Families of rows that turns and mirrors carry onto each other, the same ones carrying the whole set onto itself: the rest of each named row's family, in list order
5 families of 8 rows
Fato: [ -8.8 -36.6 -13.1  32.0  23.2 -11.9   2.5  23.5 -10.9  25.4]
luz: [-22.1 -45.3  -6.6  21.7 -18.8  20.8 -39.9  -9.6 -12.1  25.5]
ruliv: [ 28.5  -3.2  -4.5  25.5 -12.9  34.0  31.2 -40.0 -17.0  20.2]
Zizos: [-28.8 -41.5 -21.2  14.5 -17.2  -2.9 -27.2   8.7 -19.9  35.2]
tuk: [ 27.1  -7.6  -2.9  29.0  17.8  12.1  43.4 -27.3 -20.9  27.7]
ril: [-12.4 -41.5  -2.8  31.2  35.5 -12.2   0.6   3.7 -20.3  35.8]
tik: [ -6.6 -40.4 -44.0  27.6   5.9  -7.0 -20.5   6.3 -17.6  38.8]
let: [-19.9 -34.0 -20.9  11.0 -42.1  16.1 -29.8 -12.8 -11.2  37.0]
Zir: [-20.9 -40.6 -13.7  20.7  10.3 -19.2  -4.0  20.2 -27.4  34.2]
taf: [ 16.9 -15.1   4.7  14.3  10.9  -6.6  51.0  -5.9 -27.6  27.2]
depat: [  3.1 -35.8 -34.7  32.5  18.0  -9.1   6.3  18.9 -31.3  22.7]
Tep: [ 24.5  -0.6   3.9  11.1 -33.1  21.4   1.8 -50.7 -11.8  25.4]
Lupu: [-25.6 -51.7  -4.3  27.0  11.8  -1.3 -28.6   2.8 -14.4  31.9]
Kub: [ 39.8 -28.3  11.8  -2.2 -19.5  24.0  25.2 -32.1 -13.8  10.1]
sepi: [  5.4  -9.7 -10.6  14.3 -43.6  20.8 -28.0 -41.5 -10.3  29.4]
bug: [ 13.0 -24.9  -1.2  27.0  27.1  -8.6  32.6  15.4 -13.4  19.7]
Lop: [ 28.5 -36.3   3.3  -7.0 -31.9  26.9  -2.4 -44.7  -3.7  26.5]
pite: [  6.7 -17.5   7.0  24.5  26.2 -23.2  16.5   4.8 -34.0  18.8]
sufa: [-21.3 -30.7 -16.6  26.4  -6.4  -9.9 -38.5   4.0 -25.0  27.8]
duli: [  3.6 -26.9 -13.2  12.3 -42.7  31.2 -23.1 -25.6  13.6  30.4]
vimeg: [  9.2 -24.6   0.6  32.6  38.1  -4.8  31.3  -9.3 -22.6  33.6]
ruzol: [  1.8 -18.5 -13.4   4.4 -53.6  30.6  -8.9 -35.1  -8.4  34.7]
lobi: [ 33.0   3.4  11.9  11.4  -8.3   7.8  29.7 -40.4 -21.3  20.9]
gif: [-13.3 -22.6 -19.2  19.6 -31.3   8.6 -46.0 -21.0 -14.0  30.0]
dage: [ 23.6 -28.0 -15.9  25.6  19.3  -2.0  30.0  12.7 -37.4   7.7]
tas: [ -5.2 -43.8 -36.5  15.5 -15.6   3.7 -34.3 -17.3  -4.3  47.8]
sot: [ -3.7 -29.5  -3.3  19.4  20.7 -22.0  28.2  12.8 -31.9  28.6]
zosam: [ 25.7  -6.3  15.1  19.6  16.1  -8.6  33.3 -17.5 -30.4  16.8]
bak: [ 35.9  -7.8   7.8  12.5 -14.6  25.9  36.2 -28.2   2.1  17.1]
das: [ 10.6 -40.8 -16.9  -0.7 -29.5  19.5 -26.5 -39.2   1.2  41.8]
zod: [-18.6 -40.7 -22.9  29.3   1.3  -2.4 -26.1  16.0  -0.3  34.0]
sudil: [ 25.1 -15.0  -2.0   7.8 -36.8  35.0   6.9 -36.4  11.2  23.6]
Vem: [ -4.6 -32.0  -7.7  19.7 -36.4  41.2 -28.1 -29.9  -8.1  18.6]
Faram: [ 30.3 -12.1   6.4  21.2  11.2   7.3  45.6  -7.2  -6.8  15.7]
zat: [ 38.6 -25.1   3.8  10.8   1.2  12.8  38.3  -8.0 -29.7   1.9]
Riv: [ 29.2  -6.3   4.4   8.0 -15.3  12.6  47.3 -29.4 -21.0  26.7]
vel: [-14.7 -27.6  -4.9  29.4  17.5 -23.0 -13.3  13.9 -30.6  22.8]
zedav: [ 16.0 -10.6  -6.1  20.9 -35.4  47.4   2.5 -41.6 -11.9  16.6]
meda: [-14.0 -39.8 -22.7  20.7 -26.7  16.2 -36.7  -4.4   7.2  33.8]
Vamur: [ 20.1  -7.2  -1.8   3.1 -40.2  28.4  22.6 -41.7 -13.1  29.3]

Which other rows belong to the same family as ruliv? luz, tuk, ril, Lupu, vimeg, Vem, zedav
Which other rows belong to the same family as sufa? Tep, sepi, pite, lobi, gif, zosam, vel
Which other rows belong to the same family as Riv? Zizos, let, Zir, taf, ruzol, sot, Vamur

Families of rows that turns and mirrors carry onto each other, the same ones carrying the whole set onto itself: the rest of each named row's family, in list order
5 families of 8 rows
bobip: [-12.2  -2.5 -50.8 -35.4   8.3  -8.7  29.7 -26.8  13.3  42.5 -20.4  -4.7
 -38.2  26.9  35.1  -2.4  -3.3   0.9 -10.3  17.8  -7.4  -3.0   2.2 -40.8
 -10.8 -11.8 -16.2]
Toz: [ 21.6   1.0  56.3   0.0 -13.4  18.8 -26.3 -28.4  11.1  32.1  31.2  24.5
  16.8 -24.6   5.1  30.9  -5.9  -9.1 -13.2  35.3 -16.3 -30.4  29.5 -18.2
 -22.8 -19.0   3.7]
Refid: [ -7.6  11.8  49.7   1.4  -4.4   3.4 -16.8 -20.6  -4.8  52.3  48.3   4.0
  35.9 -12.9   4.2  33.7 -13.8 -22.0 -22.9  43.3 -24.9 -23.2  13.2  -7.9
 -26.7 -17.3 -34.8]
kis: [ 15.6  20.3  44.0  -3.1  -6.6  14.3  -6.2 -24.2   1.2  42.4  27.3  -7.1
  31.9 -16.3   0.5  52.8 -25.8 -23.6  -4.2  53.9 -10.3 -32.1   5.3  12.7
 -28.6 -14.0  -8.3]
Fugi: [-11.9 -21.3 -61.1 -38.4   7.7 -14.2  26.2 -17.8  -3.9  16.0  -6.3  -0.2
 -10.2  31.5  16.3 -14.6 -16.2 -31.3 -22.5  17.0 -11.4   4.4 -13.0 -19.7
  -8.7  -3.7  -7.4]
Dinid: [-19.8 -20.2 -30.1 -29.5  10.9 -17.1  42.1 -33.8   5.0  32.0 -20.6  -8.0
 -13.9  21.6  38.0  19.3 -23.2  -0.9 -13.3   6.7  24.4   7.4  -1.2 -20.2
 -17.7 -26.7  -1.9]
zop: [ 21.1  21.6  53.0 -10.1  15.3  -4.5 -21.0 -30.9   0.8  45.4  44.0  33.2
  12.6 -12.8   1.9  16.4 -24.0 -21.6 -11.7  58.9 -23.6 -30.4  10.9   2.9
 -31.2   1.3  -0.3]
vik: [ 18.1  20.0  60.8 -12.4  18.0   1.0 -20.6 -34.1   1.2  46.9  37.0  23.6
   9.1 -16.2   5.8  26.9 -27.2 -16.1  -7.0  58.7 -16.1 -25.6  15.9   8.4
 -21.2  -4.2   1.7]
dani: [  1.1   2.8  46.6 -22.3  -3.4  10.0 -21.0 -22.7   9.9  51.6  44.3  12.5
  13.6 -19.6   6.8  56.6  -8.4 -12.8  12.1  30.1 -17.4 -16.0  13.0   2.0
  -1.0 -31.4  -4.5]
val: [ 13.9  11.9  27.1 -13.9  -5.5   1.4 -25.1 -10.1   5.4  49.6  66.0  45.7
  11.8 -15.0  -4.4  20.8   0.5 -30.3  -3.7  36.8 -36.0 -37.1  -0.5 -15.9
 -37.8 -21.8  -9.4]
laruv: [ 16.2  15.4  53.4  -9.4  11.9  -6.1 -15.9 -34.5   0.4  41.6  46.0  26.5
  24.9 -13.8   1.8  27.6 -28.1 -30.9 -15.3  55.3 -26.2 -26.8  17.2   4.0
 -28.1   4.5 -16.1]
vobop: [ -8.1  -3.8 -45.3 -29.2  17.0 -18.6  30.3  -6.0 -12.0  29.3 -17.6  23.4
 -32.3  50.0  15.3  -7.2   0.8 -18.2 -29.8   6.8 -19.7 -15.6 -13.7 -14.3
 -17.0 -14.3   3.6]
Batiz: [-14.1  -1.3 -56.9 -32.4   5.2 -14.6  32.7 -26.0  12.3  38.9 -13.5  -1.3
 -30.5  28.8  32.3  -2.1  -2.6 -10.8 -17.2  17.1 -12.1  -6.2   1.5 -42.1
 -18.8  -4.9 -30.5]
maz: [ 24.9  25.7  46.0  -6.5  -3.1  18.6 -15.4 -23.2   3.3  46.2  25.2   4.8
  13.2 -15.1   0.5  38.3 -20.0 -10.6   1.7  58.8  -7.7 -39.2  -2.6  10.4
 -30.2 -21.4  14.7]
Mupo: [ 19.4  -0.3  49.7   5.1 -14.8  11.3 -25.1 -25.1   8.3  30.2  39.3  26.7
  26.3 -22.9   1.6  27.8  -5.9 -17.9 -20.9  34.1 -21.3 -33.0  31.7 -22.0
 -30.2 -13.2  -8.7]
terav: [-10.5   1.9 -56.0 -33.2   7.4 -12.5  28.5 -24.8  10.6  39.7 -14.6   3.7
 -38.3  28.2  32.0  -7.9  -1.3  -5.9 -14.5  20.3 -12.3  -8.1  -2.4 -43.7
 -20.2  -6.8 -20.4]
fotev: [-12.8  -5.6 -34.9 -33.2  18.8 -11.5  29.1 -12.6  -9.4  30.4 -30.7  10.5
 -36.6  49.4  21.5  10.7  -4.5  -8.7 -19.4   5.1 -10.1  -6.9  -9.4  -7.4
   1.4 -21.1  10.4]
rurez: [ 14.6  14.3  42.9 -23.5   0.0  10.8 -30.2 -17.7   9.7  54.9  45.6  38.8
  -6.8 -17.9   4.2  28.3  -2.5  -8.6  10.9  41.0 -18.9 -31.4  -0.3  -8.0
 -15.8 -33.4  16.8]
zov: [ -4.4 -11.4 -34.3 -32.6  16.1 -13.1  31.2 -28.6   3.7  32.8 -19.2  18.1
 -36.4  25.3  34.4  -8.9 -15.4   5.0 -16.0  18.3  22.3  -6.5 -14.6 -28.8
 -34.5 -27.8  18.6]
nuso: [-12.3 -24.3 -52.6 -42.3   7.8 -10.8  26.5 -20.6  -2.5  15.8 -14.3 -11.1
 -11.2  29.3  21.9  -4.6 -18.6 -26.1 -15.6  16.1  -6.4  10.3  -8.3 -13.7
   2.7  -9.5  -3.5]
tonat: [-23.1 -11.0 -41.9 -23.6   8.0 -10.4  17.7 -13.9 -12.2  34.0 -23.3   7.9
 -32.8  31.4  26.6 -21.6  -1.6   5.0 -16.2  21.1   8.3 -15.1 -11.2 -28.4
  -9.2 -28.3  12.6]
sodo: [ -7.6 -20.1 -51.4 -44.0  11.0  -7.4  21.4 -22.2  -2.6  19.3 -18.2  -0.3
 -24.1  31.4  21.7 -13.0 -16.2 -17.2 -13.1  22.5  -2.3   6.0 -12.1 -15.0
   0.9 -12.5  11.4]
tebar: [ 23.3   3.8  52.0   1.3 -13.3  15.3 -28.3 -25.6   7.9  32.0  35.1  32.4
  17.3 -23.7   1.9  22.9  -5.5 -13.4 -19.4  39.0 -20.9 -35.9  26.6 -20.7
 -30.5 -14.7   3.2]
dizu: [ -1.1   2.8  31.4 -14.6  -8.5  -0.8 -13.8 -17.4   8.8  46.3  63.9  19.2
  31.2 -17.9   0.8  47.0  -8.4 -36.7  -1.6  26.1 -31.5 -21.7  11.9  -4.7
 -20.2 -18.7 -30.0]
vare: [-27.2 -14.2 -53.5 -15.7   3.2 -20.5  24.3 -11.8 -17.5  30.9  -6.1  14.3
 -17.0  33.5  18.1 -27.6  -1.7 -14.9 -28.9  19.3  -4.8 -20.5 -10.8 -34.5
 -26.7 -14.8 -11.1]
zuli: [-39.1 -23.2 -49.5 -16.1  -2.0 -24.0  34.2 -18.1 -13.0  28.8 -10.7  -8.9
   1.9  31.5  22.7  -4.7  -7.5 -18.2 -25.6  11.9  -2.8  -8.5   0.9 -27.1
 -11.4 -13.9 -28.4]
Kapo: [ -7.3 -13.1 -48.3 -22.7   8.6 -26.7  37.8 -22.5  -3.4  27.6  -0.6  24.7
 -19.6  28.6  26.8 -16.2 -10.9 -17.5 -32.0  13.4   6.6 -13.0 -14.3 -36.1
 -55.2 -13.4  -6.3]
lalok: [-15.8  -5.6 -54.7 -33.8   5.2 -11.0  33.0 -27.0  14.4  39.9 -16.9  -8.9
 -32.6  26.2  34.5   5.2  -5.4  -6.3 -12.7  14.8  -6.9  -1.3   3.7 -39.7
 -11.3  -7.4 -26.6]
luf: [-17.1 -10.7 -46.0 -25.2  13.4 -23.5  37.4  -8.0 -13.9  24.9 -13.5  11.4
 -14.3  49.3  12.4   7.9  -3.3 -29.1 -33.3   1.4 -23.5 -10.4  -4.6 -11.3
 -15.1  -7.7 -20.6]
Daga: [-36.9 -22.2 -37.6 -22.8   6.4 -13.3  26.4 -21.8  -9.8  32.3 -26.3 -16.2
 -14.4  29.9  29.4   1.9  -8.6   3.3 -10.7  13.6  11.5  -3.4  -1.8 -20.7
   5.6 -27.1  -5.6]
nusat: [-20.6 -11.6 -36.2 -31.5  14.8 -17.9  37.0 -12.8 -10.0  26.7 -24.9  -2.3
 -17.1  46.1  21.2  22.3  -8.6 -17.0 -23.6  -0.9 -12.9  -2.4  -1.1  -4.6
   3.0 -16.0 -10.0]
dise: [ 16.9  -1.8  54.1   2.2 -15.4  16.3 -24.0 -28.2  11.1  32.5  32.0  18.7
  25.1 -23.3   4.0  35.4  -7.7 -15.5 -17.6  35.0 -17.9 -28.9  35.5 -15.6
 -21.1 -15.7  -5.7]
fel: [-22.2 -20.0 -43.9 -22.4   5.4 -27.7  48.2 -29.8   1.2  24.9  -2.7  -1.4
   3.1  26.7  31.7  12.0 -21.8 -21.5 -31.8   5.4   9.0   0.9  -1.5 -26.0
 -38.9 -10.6 -28.4]
pep: [  4.5  22.6  46.2   1.4  -2.2   5.2 -26.6 -15.1  -9.2  55.7  53.5  28.2
  17.3 -12.0   0.1   9.7  -8.1 -18.7 -26.2  52.9 -29.4 -38.1   3.4 -17.3
 -41.2 -18.9 -18.2]
dozit: [ -5.7 -17.6 -58.6 -41.5  10.7 -12.8  20.7 -16.9  -6.2  15.8  -9.9   7.4
 -23.1  30.3  18.2 -22.9 -13.8 -24.9 -20.9  21.7  -9.0  -1.3 -16.0 -19.7
  -8.7  -8.1   6.0]
Loneb: [ 19.3  23.2  33.9   0.7  -8.2   7.8  -5.9 -18.8  -0.3  40.8  40.8   6.3
  35.0 -12.2  -6.7  37.9 -20.8 -32.6 -12.8  54.2 -20.3 -43.7   2.5   6.3
 -45.4  -6.6 -15.3]
Kap: [ 13.7  13.9  57.6 -11.2  13.3  -1.9 -16.9 -35.4   2.8  44.7  40.7  15.5
  20.7 -15.1   7.3  35.9 -28.5 -23.4  -9.1  54.0 -17.4 -19.4  20.9   8.4
 -18.0   0.0  -9.3]
nin: [ -4.5  15.2  61.9  -7.1  -0.4  13.8 -25.4 -25.3  -1.7  57.3  32.5  -3.1
  18.8 -18.9  12.0  39.3 -17.3  -3.1 -10.0  46.8 -11.1 -20.0  12.6  -1.2
  -8.6 -30.8 -11.0]
folu: [ 26.5  29.0  33.9  -3.0  -6.6  12.6 -15.3 -18.4  -3.9  42.4  34.1  19.3
  14.4 -12.5  -5.0  23.0 -17.4 -20.8  -9.5  60.4 -18.0 -49.2  -7.2   3.5
 -46.1 -13.4   5.0]
Sokov: [  9.2  23.2  56.3  -6.5   1.9  15.1 -32.9 -20.9  -4.5  59.3  37.6  23.0
   0.6 -15.2   6.5  16.2  -8.5   0.2 -12.6  56.8 -16.6 -33.0   2.4 -12.1
 -24.4 -30.1   6.8]

Which other rows belong to the same family as terav? bobip, Toz, Batiz, Mupo, tebar, lalok, dise
Which other rows belong to the same family as luf? kis, vobop, maz, fotev, nusat, Loneb, folu
Which other rows belong to the same family as Kap? Fugi, zop, vik, laruv, nuso, sodo, dozit
Which other rows belong to the same family as vare? Refid, tonat, zuli, Daga, pep, nin, Sokov

Families of rows that turns and mirrors carry onto each other, the same ones carrying the whole set onto itself: the rest of each named row's family, in list order
7 families of 3 rows
vun: [ 28.2  28.7 -17.7   2.0  -3.9 -19.5  25.5  11.0]
dofu: [ -4.6  -9.1  -0.8 -24.9  23.0   4.6  35.9  27.9]
Zif: [ 11.7 -25.9 -22.7 -24.1  -9.5 -14.0  30.0   8.7]
Veme: [-3.8 48.1  0.5  1.3 -7.0  0.7 -3.4  7.2]
besup: [ -9.6 -42.1   5.1  20.2  -2.4  -2.4  28.2  16.5]
puvas: [13.6 -6.6 14.1 25.2  6.2 19.3 47.6  4.9]
Ret: [ 23.6   4.6 -22.5 -28.7 -15.8  -5.6 -10.6  -7.3]
vevek: [-19.5   5.9   2.2   8.1   1.9  -8.7  45.0  30.3]
nalo: [ 27.0  35.7   1.3  16.2 -10.8 -13.8  14.1   1.0]
gazop: [  9.7  30.1  -3.6 -31.8  15.4  12.7  -4.4  10.2]
lunip: [  5.3   0.8   8.9  14.4 -13.9  14.0 -35.7 -10.3]
buso: [ -1.2  -4.0  22.8  30.2 -16.4  10.6 -19.3  -8.6]
mosa: [-32.5  -9.0  19.3  15.6  -8.5  19.0 -11.5   8.1]
lise: [ -0.9 -41.8  -7.3 -16.2 -16.1   7.0 -11.6  -5.4]
Kage: [  9.6  10.4 -51.0  -5.1  10.5  -5.2   3.1   2.4]
zis: [ -8.3 -13.8 -34.3   4.4   7.0  13.7 -26.4  -6.6]
bep: [ -0.2 -18.2  12.6  29.7  -4.9 -12.4  39.9  15.6]
Tega: [-15.8 -18.8  15.6 -17.8  16.6  29.9 -12.1  12.2]
roni: [29.9 30.5  6.5 16.4 -0.1 22.5 21.9 -7.8]
Ruf: [  9.3  -5.0  22.5  28.5  -1.7  36.3   4.4 -12.8]
Tuti: [-12.8 -30.1 -40.2   5.1  12.9   0.2  15.4  10.2]

Which other rows belong to the same family as nalo? buso, bep
Which other rows belong to the same family as Veme? vevek, mosa
Which other rows belong to the same family as vun? besup, lunip
Which other rows belong to the same family as zis? Kage, Tuti
Which other rows belong to the same family as Zif? Ret, lise

